Q:
[[113 109 121 122 127 134]
 [127 134 144 145 126 132]
 [115 118 123 128 133 151]]
A: 118

Q:
[[139 138 133 129]
 [122 147 154 114]]
A: 147

Q:
[[131 126 116 119 116 132]
 [132 128 123 118 107 142]]
A: 128

Q:
[[129 126 131 105 107 113]
 [108 119 138 105 110 126]
 [152 138 120 144 139 124]]
A: 138

Q: [150 128 145 105 124 146 151]
A: 128

Q: [147 124 119 150 135 128]
A: 124

Q: [140 125 120 135 151 141]
A: 125

Q:
[[126 123 148 110 112 110 144]
 [124 126 106 138 140 119 145]
 [131 122 126 144 127 134 132]]
A: 122

Q: [110 154 116 148 148 122 116]
A: 154

Q: [103 116 153 123 136]
A: 116
---
[129 144 126 150 142] ==> 142
[127 102 108 135 156] ==> 156
[121 157 119 112 144] ==> 144
[126 104 106 125 124] ==> 124
[142 113 139 102 118] ==> 118
[124 138 103 128 109] ==> 109
---
99,153,154,108,152 Answer: 154, 153

129,127,139,158,123 Answer: 158, 139

102,127,123,129,131,137 Answer: 137, 131

146,118,128,106,153 Answer: 153, 146

105,106,139,121 Answer: 139, 121

151,118,142,131,111,103
136,100,153,103,109,106
Answer: 153, 151

132,146,112,152 Answer: 152, 146

132,152,127,115,129,117 Answer: 152, 132

131,112,110,122,100,134 Answer: 134, 131
---
[[138 114 122 130]
 [112 122 133 110]
 [146 105 128 135]] 130

[[134 121 156 146]
 [131 141 116 141]
 [137 117 132 151]] 146

[[123 135 133 115]
 [101 114 101 104]
 [126 127 126 123]] 115

[[128 140 141 130]
 [124 135 112 123]
 [109 107 108 123]] 130

[[121 106 128 155]
 [114 103 106 135]
 [116 105 151 109]] 155

[[126 141 132 126]
 [116 143 150 108]
 [127 157 132 112]] 126

[[131 134 129 134]
 [129 127 153 135]
 [116 110 123 121]] 134

[[149 119 146 108]
 [137 132 133 118]
 [103 120 110 124]] 108

[[124 119 130 100]
 [123 139 118 121]
 [132 106 139 123]] 100

[[138 149 135 140]
 [144 140 149 145]
 [144 149 145 142]] 140
---
[[122 146 154 119 111 117]
 [147 122 145 111 128 128]] yields 119

[[129 108 155 155 136 149]
 [150 108 156 139 102 146]
 [114 135 126 122  98 107]] yields 155

[136 127 111 131 100 135] yields 131

[147 145 136 122 137 101] yields 122

[[131 141 135 130 134 112]
 [105 114 108 132 111 130]
 [120 134 128 127 130 139]] yields 130

[145 121 120 137 102 118] yields 137
---
[104 141 137 146 115 136 130] -> 146

[138 125 151 112] -> 138

[102 155 155 114 103] -> 155

[123 155 114 131 148] -> 155

[[129 124 110 137 123]
 [127 149 128 134 123]
 [130 130 147 111 133]] -> 130

[[113 115 131 140 134 137]
 [146 141 147 104 145 124]
 [120 119 135 133 141 139]] -> 135

[146 152 105 144] -> 146

[[139 117 114 141]
 [104 151 141 109]] -> 104

[[140 126 139 123 126 113 100]
 [132 132 147 134 119 115 110]] -> 134

[128 156 116 109] -> 128
---
120	122	135	153	145 Answer: 135, 153

112	98	113	143	111 Answer: 113, 143

132	148	149	134	114 Answer: 149, 149

108	143	137	131	116	130	156 Answer: 131, 156

121	127	153	123	120 Answer: 153, 153

127	132	143	116	116	116	127
128	120	117	148	147	123	113
130	120	100	142	139	153	143
Answer: 148, 153
---
[[149 133 143 116]
 [103 130 151 145]] -> 145

[[143 141 123 122]
 [133 123 120 104]
 [120 128 132 107]] -> 107

[[103 103 153 118 143 153 123]
 [145 108 111 130 113 127 157]
 [105 155 151 100 111 103 101]] -> 101

[134 139 153 135 147] -> 147

[124 137 120 155 116] -> 116

[132 130 107 130] -> 130

[127 111 152 115 138] -> 138

[146 113 107 112 104 133] -> 133

[124 138 110 128  99] -> 99
---
Q: [140 148 100 104]
A: 100

Q:
[[108 127 143 111 109 100 139]
 [127 151 138 129 107 158 110]]
A: 143

Q: [146 107 106 122]
A: 106

Q: [129 143 153 111]
A: 153

Q: [131 126 154 117 148]
A: 154

Q: [151 103  99 118]
A: 99
---
[142 106 112 157 125] -> 125

[[128 125 135 127 140 139 129]
 [133 154 120 143 109 131 115]
 [130 123 141 121 116 134 140]] -> 130

[137 135 107 142 128 144 129] -> 135

[126 154 146 138 128] -> 138

[109 158 100 154 110] -> 110

[122 152 142 143 131 124 135] -> 135

[152 139 118 123 121] -> 123

[118 139 105 128 117 104 126] -> 118

[[129 125 126 132 127]
 [113 129 112 125 149]
 [102 141 138 133 117]] -> 127
---
118,123,116,133,150 yields 116

134,125,103,130,133,131,140 yields 130

126,100,121,107,128,106,138 yields 107

123,114,128,139,125
128,121,131,127,129
117,127,133,152,132
yields 131

123,130,104,132,120,127,128 yields 132

138,132,120,132,150,120,114 yields 132
---
[136 125 130 111 138 104] result: 136
[102 117 138 108 113 118 125] result: 102
[113 130 143 123 116 104 109] result: 113
[116 104 123 111 124 104 147] result: 116
[130 127 125 157] result: 130
[102 137 126 135] result: 102
[123 122 138 134 102] result: 123
[148 136 120 158] result: 148
